128 stands for zero in the data rows.
Here are some points, one per row:
[105 105 165 161  97 141 107 111 103 139 150 135 124  82 113  82 108  98
 138 134 170 123  98 159 119 128 101 135 132 128 106 160 173 149 123 112
 102 104 169  89  78 154 114 130 128  84 183 162 156 144 136  88 113 120
 117 121 159 170 116  88  98 116 128  95]
[ 89 106 112 147 107 123  96 102 132 204 118  99  91 126 140 147 134 144
 113 156  98 110  98  79 121 126 104 100  73 100 168 140  98 128  81 116
 142 159  69 173 164 165 121 106 156 173 153 134 133 133 172 129 135 144
 103 147  98 174 164 139 123 147  59 151]
[108 198 113  49  69 159 121 186 162 209  98 174 119 168 118 152 101 175
 118 129  50 129 131 139 122 120 114 142 161 126 119 165  99 109 127  64
 122 165 127 149  94 106 109 128 127  86 116 103  82 149 155 106  28 103
 165 107 162 119 133 105 255 135 147 205]
[154 134 111 162 154  88 102 188  86 130 165 136 161 176 159 130 113 142
 134  74 146  99 158 185  95 106  98 144  77 176 128 160 154 165 156 116
  87  88 134 118 134  85 132 109 190 164 119 114  77 119 108 123 127 127
 103 160 198 139 129 128 141 105 158  91]
[103 138 128  88  59 147  92 129 135  85 116 135 168 147 105 139  87 165
 167 129 175 140 138 174 192 128 114 128 111 160 140 151 142 168  92 129
  81 122 149 148 136 149 130 134 128 108  99 124 129 119 115 123 145 120
 132 152 108 112  66 149 101  73 170 155]
[145 111  98 123 145 100 144 112 121 102 133 129 121  87 124 105 105 109
 170  66 132 115 155 100 102 102 150 135  83 120 156 123 163  93 102 119
 109 156 102  79 104 103 114 143 151  67  80 146 162 159 163 105 144 136
 134  83 124 140 153 129  98  86 139 112]
[116  73 192 156 135 136 105  65  52 125  46  99 104 195 111 145 136 118
  89 104 195  81 122 109  95 152 162 129  86 112 126 175 142  90 141  85
 192 209 109 137 129 114 165 191 130 124  78 100 111 113 126 195 143 159
 148 218 185 136  87 132 173 142  89 130]
[142 114 200 148 113 105 140 141 104 107 137 127 164 124  93 129 104 148
 123 127 103 148 162 131 180 121  82 172 117 121 126 124 147 204 139 114
 124  91  99  83 125  91  99 144 110 132 114 101 167 147  91 134 145 137
 113 108 174 129 146 165 169  84 128 122]
[139 145 169 123 203 164 144 147 156 123 110 214  60  96 101  79 165 165
 141 109  73 118  93  86 103  55  91 117 203 107 111  69  86 136  46 136
  74 188 125 166 109 132  52  94 144 223  93 170 145 143 131 145 160  97
 185 158 106 136  95 151  81 167 130 126]
[136 117 186  70  92 166  62 146 181 187 151 148  93 174 136 137 132 170
 109 131 108 195 217 138  95 152 151 112 194 135 132 223 121 109 155 213
 167  72 173 128 108  75  82 129 112  89  98  76 129 133 244 135 138 133
 174  90 172 157 116 113 147 160 105 151]
[148 182 117 140 138  82 135 151 140 111 212 105 123 101  85 147 137 138
  81 121 123 141  76 102 108 118 149 172 142  89 136 118 171  62 118 171
  94  70 181 148 139 139 125 153 146 178  99 157 134 117 124 118 133 113
 135 148 101 120 132 148 166 106 146  82]
[111 197 165 136 126 116 165  80  61 132  80 138 112 124  95 136 159  89
 148 111 148 126 142 124 117 155 146 110  61 137  91 178  95 181 141 121
 166 197 112 165 121 108 131 153 116 179 128 182  79 153 198 163 177 118
 155 149 133 131 143 194 140 181 108 139]
[183 168 123 168 111 132 137 105 130 109  90 109 172 160 118  98 152 195
 122 133 115 160 178 139 108 165  55 201 101 102 132 149 126 175 145  83
  78 121 105 155 162 178 150 104 160  75 109  84  86 194  84  97  82 111
 152 155 159 102 121 112 152 159 145  91]
[172  97  98 129 121 163  99 112 107  75  76 100  88 128 140  70 151 104
  90 127 127  92 156 128  87  98 140 149 142 143 156  76 137 181 216 181
 123 109 198  85  74 128 139 144 124 151 177 132 119 176 114 170 102 133
  41 132 100 135  77 182  98  51 117 151]
[121 111 132 125 133 207 148 130 105 120 193 138 138 107 126 108 113 101
 130 128 153 121 153 138 177 136  98 102 103 146 112 105 154 116 183 129
 154 141 135 133 146  98  91 183 187 116 121 114 118 123 115 137 130  88
 136 125 108 131 152 139  97  63  79  59]
[138 148 129 149  99 175 118 140 121 170  96 154 162 155 144 175 123 169
 118 131 119 212 191 120 113 138 144 158 133 133 125 144 103  93 110 133
 164  90 162 116  74 106  44 119 126  98 147 154 102  99 101 181  81 133
 121 104 177 141 123 134 111 127 152 147]
[111 139 146 125 155 118 133  74 118 102 209 156  95  72 129 137 129 169
 156 146 116 108 140 146 105  88 120 102  80 112 132 118 163 119 164 150
 138 149 141 119 105 143 114  84 100 103  95 111 122  78  76 127 163 142
 126 152 111 142 131 125 141 105 137 130]
[108 128  80 102 159 109 119 140 168  99 157  88 155 125 130 147 107  76
 171 163  88 118 147 123 151 131 151 111 160  82 138 119 127 129  94 126
 133 129  92  96  98 184  98 121 126 124 226 136 124 116 128 108 161 129
 161 186 124 110 117  99 136 131 118 119]
[ 96 120  89 173  81 154 118 141 140 128 170  79 169 138  89  89 135 162
 133  70  78 121  72 130 169 130 162 152 140 156 126 136 101 137 138 124
 151 120  93 109 139 151 135  98 101 122 123 115 106 137  88 112 111 141
 154 131  86  95 148 116 113 161 197 108]
[ 74  88 122 176 130 132 163 157  86 125  74 134  53 143 148 149 197 102
  92 136  87 181 108 149 134  93  93 134 119  99 122 162  85 116  66 101
 138 216 131 176 102 110 160 141 144 156 133 115 101 111 147  60 186 117
 175 141 105 134 120 181 116 190 103 148]
[ 89 108 103 118 161  95 145 114  96 149 110  73 112 173 151 113 109 107
 164 179 129 142 115 120 135 146 184 117 133 112 151  52 155 166 124 125
 137 147 120 155 133 159 132 119 124 122 116 136 174  78 166  95 124  65
 122  87  97 162 106  92 132 149 140 126]
[114 107 164 177 230 162  69 121 135  62   0 156 165 193 158 146 108  56
  30 150 125  61  89 127 173 128 174  75 169 200  76 155 210  34 134 109
 145 122 101 175 255 233 226  43  73  81  94 188 125 186 119 190 107 138
 118 128 147 155 207 242 231 133 162 143]
[207 127 163 155 149 124 148 103 138 119  78 111 114 123 185 118 128 111
  83 159  89  67  98 138 151 184 123  96 104 147 160  76 174 141 159 110
 138 109 179 113 122  79 186 106 138  79 171 149 116 171 116 183 175 123
 107 124 116 174  79 146  94 113 160 131]
[130  99  65 160 116  97 161 118 149 142 150 153 105 108  92  93  72 122
 173 131 110 150 112 145 143 139 131 128 170 144 176  91  87  96 111 159
  72 105  88 181 151 151 148 135 100 105 182 121 123  81 142 105 131  99
 114 155 158  81 203 103 123 127 148 153]
[120 118 104 132 117  77 172 152 111  97 145 156 128 104 145 134  92 103
 118 137 129 101 136  91 125 126 113 126 133 134 145 183 139 125 176  95
 172 147 132 166 153 161  98 134 162 160 135 120 184 121 135 162 150 100
 122 107  74  98 111  78  90 166 120 171]
[138 167 132  94 103 157 127 185 134 209 145 154 167 115 154 161 136 198
 130 147 117 156 154 164  76 147 169 140 191 142 115 161 114 100  89  77
 149 118 115 184 102 131 104 122  66 110 131  59 131 114 203 139  50 153
 198  75 165 140 112 170 118 102 113 179]
[142 141 101 123 113  97  77 125 150 146 136 114 102 110 158 127 187 122
 144 122 128 128  97  94 129 148 118  92 141 124 109 123 169 131 164 106
  92 147 112 124 150 104  44 183  90 141 111 166 127 111  74  89 177 135
 105 132 111 147 155 104 107 118 123 155]
[206 131 163  79 123 117 167 111 104 113 141  53 174 198 115 107 227 160
 140 183 112 108 112  25 168 130 171  80  76 129  39 182   0  87  96 117
  71  47 181 155 141 112 255 140 110 160 105  87 170 135 126  88  52 202
  84 156  67  32 174  42 137 141 218  37]
[ 72 117 121 156 141 125 185 138 194 140 111  83 135  96 193 103 160 130
 126 170 146 111 132 109 144  92 108 110 138 134 149  84 151 125 140 165
 109 109 115  46 141 155 177 112 104 145 179 172 118  95 169 129  88 104
 143 125 137  58 126  99  80 132 110 202]
[ 96 149  93 104 164 152 177 149 154 146 161 145 123 119 108 143 173 188
 154  71 152 129 127 104 134 133 118 119 176 141  99 108 144 106 106 164
  90  86 133 144 145 153 180 161 130 154 131 100 169 135  90 171 172 197
  82 106  75 133 121  99 170 153 143  44]
[127 136 121 144 105 178 107 109 143 126 124 146 144 168 116 156  60 115
 151 130  99 141 163 104  58 118 130 138 130 173 109 113 118 157 158 164
 145  44 149 117  80  62 136 173 135 102 104 144 129 135 110  91 108 178
 165  94 151 143  87 152  72 149  54 163]
[134  91  99 114 170 146 149 127 112 101 146 152 104  74 141 146 140 110
 147 164 169 189  62 144 115 150 154 148 109 127 123 150 127 142 144 124
  99 150 118  94 122  60  84 116 164 159  68 126 138 159 116 187 140 125
 132 156 117 160 121 117 130 125  96 122]
[163 123 130 122 164 124  68  90 124 144 176 143 133  94 117 172 110 122
 164  83 184 167  93 116 169  94 104 107 161 106 152  98 137 147 147 101
 144 106 155  95 129 130 134  99 134 143 122 110 101 119 132 105 154 132
 117 108 114  78 132 141 138 152 131 101]
[108 119 134  74 130  69 163 134 198 132 168 138  99 131 163 123 137  73
 117  76 115 179 117 128 183 141 166 162 134 124 110  65  97 134 137 120
 163 153 106 130 154 195 174 105 112 132 158 163 124 116 141  98  99 132
 100 131 128 162 125  71  82 103  95 171]
[120 139 129 147 109  86  79 164 129  88 149 173 130 101 122 149 124 139
 105 164 199  90 141 116 126 155 116 146 138 121 116  92 102 142 131 126
 158 133  71  84  78 104 144 144 142 102 132 145 117  88 126 146 149  81
  96 125  85 156 132 122 116 110 118  85]
[155 162 127 129 123  71 154 112 137 155  93 131 160 123 121  81  88  95
 131 135 176 106 124 173 120  87  99 154 105 158 142 139 157 137 124 161
 153 117 159  98 121  88  78 135  99 132 107  58 108 120  69 122 122 129
 111 128 119 125 127 142 130 107  86  37]
[112 139 138  94 130 133 137  64 123 119 113 116 143 120 152 129 123 123
  69 123 155 125 120 141 100 121 203  83 120  98 150 150  74 130  87 113
 154 191  99 127 174 114 157 129 164 130 184 131 189 135  96 108 147  78
 109 127 150 128 137 143 141 152 123 164]
[176  70 109 121 110 150 147 170 141 101 161  97 140 104  90 147  97 114
 138 112 133  92 142 201 112 162  84 107 111  99 141 115 122 164 116 137
 140 129 154  95 147 143 108 164  99 137  80 176 122 106 107 134 129 144
 106  95 161 110 139 123 139 136 134 104]
[ 85 130 124 100 107 114 112 149 113 118 135 100 141 110 107 145 135  62
 165 130 122 111 121 151 137 150 103 157 134  97 147  57 131  68 115 197
 119 138  97 134 142 139 114  64 143 145 192 113 144 123 138  94 115 179
 132  67 133  98 128  78  90 136 162 189]
These points spread out most along one direction. Take the direction at right angles to it along which they spread out most. Go by this last direction. For each point below, how far along it does it lie, from 0 to 99? The average is 50, and the first point in the table lies past the average. One standard deviation of the points above along it is 16.
[136 117 186  70  92 166  62 146 181 187 151 148  93 174 136 137 132 170
 109 131 108 195 217 138  95 152 151 112 194 135 132 223 121 109 155 213
 167  72 173 128 108  75  82 129 112  89  98  76 129 133 244 135 138 133
 174  90 172 157 116 113 147 160 105 151] : 12
[206 131 163  79 123 117 167 111 104 113 141  53 174 198 115 107 227 160
 140 183 112 108 112  25 168 130 171  80  76 129  39 182   0  87  96 117
  71  47 181 155 141 112 255 140 110 160 105  87 170 135 126  88  52 202
  84 156  67  32 174  42 137 141 218  37] : 58
[121 111 132 125 133 207 148 130 105 120 193 138 138 107 126 108 113 101
 130 128 153 121 153 138 177 136  98 102 103 146 112 105 154 116 183 129
 154 141 135 133 146  98  91 183 187 116 121 114 118 123 115 137 130  88
 136 125 108 131 152 139  97  63  79  59] : 63
[111 139 146 125 155 118 133  74 118 102 209 156  95  72 129 137 129 169
 156 146 116 108 140 146 105  88 120 102  80 112 132 118 163 119 164 150
 138 149 141 119 105 143 114  84 100 103  95 111 122  78  76 127 163 142
 126 152 111 142 131 125 141 105 137 130] : 63
[ 96 149  93 104 164 152 177 149 154 146 161 145 123 119 108 143 173 188
 154  71 152 129 127 104 134 133 118 119 176 141  99 108 144 106 106 164
  90  86 133 144 145 153 180 161 130 154 131 100 169 135  90 171 172 197
  82 106  75 133 121  99 170 153 143  44] : 63
[ 74  88 122 176 130 132 163 157  86 125  74 134  53 143 148 149 197 102
  92 136  87 181 108 149 134  93  93 134 119  99 122 162  85 116  66 101
 138 216 131 176 102 110 160 141 144 156 133 115 101 111 147  60 186 117
 175 141 105 134 120 181 116 190 103 148] : 37
[114 107 164 177 230 162  69 121 135  62   0 156 165 193 158 146 108  56
  30 150 125  61  89 127 173 128 174  75 169 200  76 155 210  34 134 109
 145 122 101 175 255 233 226  43  73  81  94 188 125 186 119 190 107 138
 118 128 147 155 207 242 231 133 162 143] : 20
[155 162 127 129 123  71 154 112 137 155  93 131 160 123 121  81  88  95
 131 135 176 106 124 173 120  87  99 154 105 158 142 139 157 137 124 161
 153 117 159  98 121  88  78 135  99 132 107  58 108 120  69 122 122 129
 111 128 119 125 127 142 130 107  86  37] : 60
[134  91  99 114 170 146 149 127 112 101 146 152 104  74 141 146 140 110
 147 164 169 189  62 144 115 150 154 148 109 127 123 150 127 142 144 124
  99 150 118  94 122  60  84 116 164 159  68 126 138 159 116 187 140 125
 132 156 117 160 121 117 130 125  96 122] : 58
[112 139 138  94 130 133 137  64 123 119 113 116 143 120 152 129 123 123
  69 123 155 125 120 141 100 121 203  83 120  98 150 150  74 130  87 113
 154 191  99 127 174 114 157 129 164 130 184 131 189 135  96 108 147  78
 109 127 150 128 137 143 141 152 123 164] : 45
[138 148 129 149  99 175 118 140 121 170  96 154 162 155 144 175 123 169
 118 131 119 212 191 120 113 138 144 158 133 133 125 144 103  93 110 133
 164  90 162 116  74 106  44 119 126  98 147 154 102  99 101 181  81 133
 121 104 177 141 123 134 111 127 152 147] : 28
[142 141 101 123 113  97  77 125 150 146 136 114 102 110 158 127 187 122
 144 122 128 128  97  94 129 148 118  92 141 124 109 123 169 131 164 106
  92 147 112 124 150 104  44 183  90 141 111 166 127 111  74  89 177 135
 105 132 111 147 155 104 107 118 123 155] : 61
[ 89 106 112 147 107 123  96 102 132 204 118  99  91 126 140 147 134 144
 113 156  98 110  98  79 121 126 104 100  73 100 168 140  98 128  81 116
 142 159  69 173 164 165 121 106 156 173 153 134 133 133 172 129 135 144
 103 147  98 174 164 139 123 147  59 151] : 44
[207 127 163 155 149 124 148 103 138 119  78 111 114 123 185 118 128 111
  83 159  89  67  98 138 151 184 123  96 104 147 160  76 174 141 159 110
 138 109 179 113 122  79 186 106 138  79 171 149 116 171 116 183 175 123
 107 124 116 174  79 146  94 113 160 131] : 57
[142 114 200 148 113 105 140 141 104 107 137 127 164 124  93 129 104 148
 123 127 103 148 162 131 180 121  82 172 117 121 126 124 147 204 139 114
 124  91  99  83 125  91  99 144 110 132 114 101 167 147  91 134 145 137
 113 108 174 129 146 165 169  84 128 122] : 52
